Each row of A is roughly a mix of the hidden directions of one of 3 groups.
A:
[[  5  -3 -14   6  -4 -19 -29  -1   4  19   8 -18   3   0]
 [  4   4   1 -19  -9  13  17   9 -19 -10   3  24 -10  10]
 [-19  -9  19  -7   2  15  29   3  -5   5   5   5   1  13]
 [ 11   6 -20  -1   1 -13 -26   7   5  10   2 -19 -12 -11]
 [ 12  -2   8  11 -11 -12 -16 -20  11  -2  -5   1  29   3]
 [-23 -15   8   1  -6   3  12 -19  15  15  -4   2 -16 -12]
 [-15 -13  15   1  -7   2  12 -13  -9  13   4  11  17  24]
 [ 14   9  -2 -20  -7  14  13  10 -18 -13  -3  21  -7   7]
 [-11  -1  16  -3  12  17  29  16  -5 -15   6   4   1   5]
 [ 17  13  -7 -22  -7  16   8   4 -10  -7 -12  15 -19  -4]
 [-24 -10   2   9   5   1   7 -17  18   7  -9  -1 -19 -19]
 [  4   4  -9 -17 -11   5   8  18 -13 -11  13  17 -24  -1]
 [-12  -7  16  -5 -12   7  20 -12  -6  -7   0  28   3  14]
 [-16 -14  15   2  -7   1  12 -11  -8  15   7   8  17  24]
 [-28 -14   6  16  10  -4   4 -11  15  14   1 -13  -5  -8]
 [ 18  11  -5  -4   6  -1  -9  15 -20  -2   3  -5  21  23]
 [-13  -6  17  -5  -8  12  24  -9  -6  -7  -1  25   2  13]
 [ 19  14  -7  -8   6   4  -5  16 -24  -3   0   0  13  22]
 [ 11  14   0  -6  10  11   7   5 -21 -18 -11  18  11  17]
 [ 24  16  -6 -13   0   7   0  11 -17 -20  -6  15   4   7]
 [ -6 -12   0   4 -13 -15 -13 -13  -6  22   9   0  17  21]
 [ 24  15  -9  -4   5  -3 -11  20 -16 -15   4  -2  14  11]
 [ -8   1   7  -1  21  13  19  26  -1  -5   8 -18  -3  -4]
 [ 23  18 -13 -16   1   9  -1  14 -16 -13  -7   9 -10   1]
 [ 12   9 -16   0   2  -7 -18   4  14  -5  -4 -12 -19 -25]
 [ -9  -2  17  -6  -1  15  27  -1  -7 -16  -2  23   1   8]
 [ 28  13  -7 -11  -6   0  -7  17 -14 -16   4   7   9   8]
 [-29 -18  13   6  -5   2  18 -10   1  12   9   9  -5   7]
 [-12  -6  19   0  -5  11  24  -9  -3 -13  -2  24   7   9]
 [-14 -16   7   3 -14  -3   9  -4  20  -3  12   5 -17 -23]
 [-10   0  17  -1  11  17  29  12  -2 -19   2   8  -1   1]
 [ 23  19 -11 -10   7   4  -9  11 -20 -10  -9   4   8  14]
 [ 11   2 -11  -7 -21 -17 -18   6  -6 -13  16  18  -6   7]
 [-21 -10   4   6   0   1   9 -16  19   3  -7   3 -21 -22]
 [-13  -1  -7   0  17   7  11  21   0   6   7 -17 -24 -13]
 [-11 -16   9   0 -20  -3   6 -14  22   1   6   8 -14 -20]
 [-24 -16   5  -3  -7   4  16  -2   6  17  10   0 -24  -7]
 [ -3 -14  18  -1 -22  -3   3 -24  12  12   0   8  15   5]
 [-14  -1   0  -1  17  15  22  20  -3   1   4 -10 -20 -11]
 [ 15  11 -11   7   0 -16 -23   6 -10 -20   5   9  14  12]
 [-12  -7   4  -5  -8   8  13 -16  15   2 -10  11 -25 -20]
 [ 14   6 -17   7   8 -12 -24   8   7   4   0 -24   0 -13]
 [-25 -13   2  21  11 -11  -2  -7  18   5   5 -13  -4 -14]
 [  1   8  -6 -11   2   6  10  19 -22 -17   8  20 -11  12]
 [ -6   7 -20  -1  13  -4  -6  25  -9  -6  11  -7 -25  -5]
 [-19  -9  19  -6   2  15  30   3  -5   1   5   8   1  13]
 [  7  -4   2  17  -4 -15 -21 -14  18   4  -2 -14  20  -8]
 [-14  -6  18  -8  -4  14  27  -1  -7  -8   3  19   1  13]
 [-24 -15   8   4  -5   2  13 -13  17   9   1   2 -18 -17]
 [  1   5 -17  11  12 -14 -21  15   6  -2   9 -20 -10 -12]
 [ 13  -3  13   8 -14  -7  -8 -20  10  -6  -6   7  30   4]
 [  6   0  11 -11 -16   8  13  -9 -12 -10  -3  29   9  15]
 [ 20   7   0  -5  -3  -2  -8  15 -17  -4  10  -2  23  22]
 [ 16   4 -18   5  -5 -17 -31  -8   1  11  -3 -10   4  -3]
 [-10   0  12   2  20  15  24  22   1  -9   7 -13   0  -4]
 [-17  -6  -6   4  11  -2  -1   1  11  23   1 -24 -18 -12]
 [ -9  -6  15  -1  -8   8  18 -13 -11  -6  -3  26  11  18]
 [ 14   2 -16   4  -6 -17 -29  -9  -5  16  -2  -8  11   7]
 [ -4  -6  -3  15   2 -16 -20  -7  20  12   3 -23   2 -13]
 [ 24  15  -8 -10  -1   6   0  22 -14 -22   3   8  -2  -1]
 [  5  -3 -15   6  -5 -20 -29  -2   6  17   7 -18   2  -2]
 [-15 -12  -1  13   1 -12 -11  -9  20  19   5 -21  -4 -12]
 [ -9   6  -8 -13   7  12  16  12 -22  -3   0  15 -21  11]
 [-13  -1  -6  -8  10  10  17  23  -8   3  10  -5 -27  -6]
 [ 27   8   0   0 -12  -9 -18  -8   0 -13  -5   9  24   5]
 [ 24  15  -9  -4   5  -3 -13  18 -16 -14   3  -2  15  12]
 [ 25  15  -9  -4   3  -3 -12  19 -15 -16   4   0  14  10]
 [  2   1   0 -17 -12   9  15  12 -16 -13   9  24 -15   6]
 [ 17  16  -8  -4  13   3 -10   9 -20  -1  -9  -6  17  21]
 [-16  -9   4   0  -6   6  11 -19  17   4 -10   8 -21 -20]
 [ -9   7 -14   4  21   5   6  18  -4  -9   0  -6 -26 -16]
 [ 27  16 -10  -9  -2   1  -8  19 -14 -20   3   6   5   3]
 [ 13   5  -4   2 -14  -5  -9 -21  -6 -14 -13  28  10   4]
 [  7   8  -7   0   8   1  -5  11  17 -11  -3 -14 -21 -29]
 [ 15   2  -1   1 -15 -15 -23 -19   4   0  -6   9  20  10]
 [-25 -16  13   8  -2   0   9 -21  13  20  -3  -3  -1   0]
 [  4  -4   1   6 -15 -10 -10 -22  -9   2  -4  20  21  18]
 [  8  -4  -9   5 -10 -16 -24 -15  -3  22  -2  -6  16  11]
 [ -4   1   4 -17  -5  17  24   3 -16  -4  -2  22 -13   8]
 [ 18  15 -12  -9   3   7   2  23 -12 -21   2   6 -13  -7]
 [-16  -5  17  -4  11  16  29  15  -5  -3   9  -1   1   9]
 [ -3   1   7 -16  -5  18  24   1 -16  -5  -4  23  -9  10]
 [-12  -1   5  -3  14  10  16  23   8  -4  11 -17 -18 -12]
 [-12  -1  -2  -4  12  11  19  26  -6  -2  12  -8 -21  -8]
 [-23  -3   3  -3  12  15  26   9 -12   1   2   8 -17   5]
 [ -2   5 -11  -2  11   6   9  28  -8 -13  11  -3 -24 -13]
 [ 14  -1  -7   5 -10 -17 -28  -8  17   8   2 -15   7 -11]
 [ 18  17  -6  -4  11   3 -11   0 -16   0 -15  -3  20  21]
 [ 18  19 -14  -8  14   5  -9  14 -21  -2  -9  -5   3  15]
 [-12   1  -6  -6  14  10  15  24  -7   2   9  -9 -26  -8]
 [-10  -2   9  -1  20  12  20  25  -4   1  11 -19   1   3]
 [  6  11 -11  -3  12   9   9  25 -11 -19   2   3 -19 -10]
 [ -7 -11   5   1 -17  -8  -5 -21  -7  18   2  13  14  22]
 [ 10   4   3   7   6  -8 -15  -2  -7   4  -1  -9  33  23]
 [-20 -10  20  -7   1  14  29   0  -4   7   5   5   1  13]
 [  6  11  -2  -5  10  12  11  14   7 -24  -6   1 -20 -22]
 [ 25  18  -9 -16  -2   9  -1  14 -16 -15  -6  10  -4   3]
 [  1   3 -10  -6   1   6   8  23  -2 -14  10   3 -28 -19]
 [  5  -1 -13  -5 -21 -22 -26  -7  -2   1  11  12  -5  10]
 [-26  -4  -4   9  20   4  12  15  -2   5   9 -12 -20  -5]
 [ -6 -11   1  -1 -17 -12 -10 -18  -6  23   5   6  12  22]
 [-15  -2  -8  -7   8   8  14  21  -7   6  11  -6 -29  -7]
 [-20 -16  13   5  -9  -1   6 -26  17  16  -5   3  -1  -5]
 [ 16   7 -19   5   2 -14 -29   2   6   4  -1 -17  -1 -12]
 [ -6  -8   8   1 -14  -4   2 -19 -11   7   0  21  18  24]]

Here is one row from each group, named. Which group is each of the other rows in?
[  7   9 -10  -2  14   3  -3  22   8  -9   2 -20 -18 -21] : E
[ 19   8  -1  -3   0  -4 -10  12 -16  -2   7  -4  26  23] : C
[  5  -4   2  17   1 -14 -19  -5  19   4   3 -22  17 -12] : W

[  0   3  10   6  20  17  14  -9  11   6 -23 -16   8 -13] : W
[ 20  19 -12  -5  13   2 -10  17 -20  -9  -5  -4   8  13] : C
[  0  -6   9   4  -9  -9 -12 -27   8  14  -8   1  24  13] : C
[ -7   4   8  -4  10  15  22  16   4 -23   2   5 -17 -13] : E
[ 13   0   7   8 -11 -10 -15 -22   7  -3  -9   7  28   8] : W
[-16 -13  11  13   3  -9  -4 -13   6  19   4 -12  21  14] : C
[-19  -9  21  -2   3  13  29   4  -4   1   7   6   5  13] : E
[ -7  -6  -5   6   7  -6 -10  -2  17  22   0 -28  -9 -15] : W
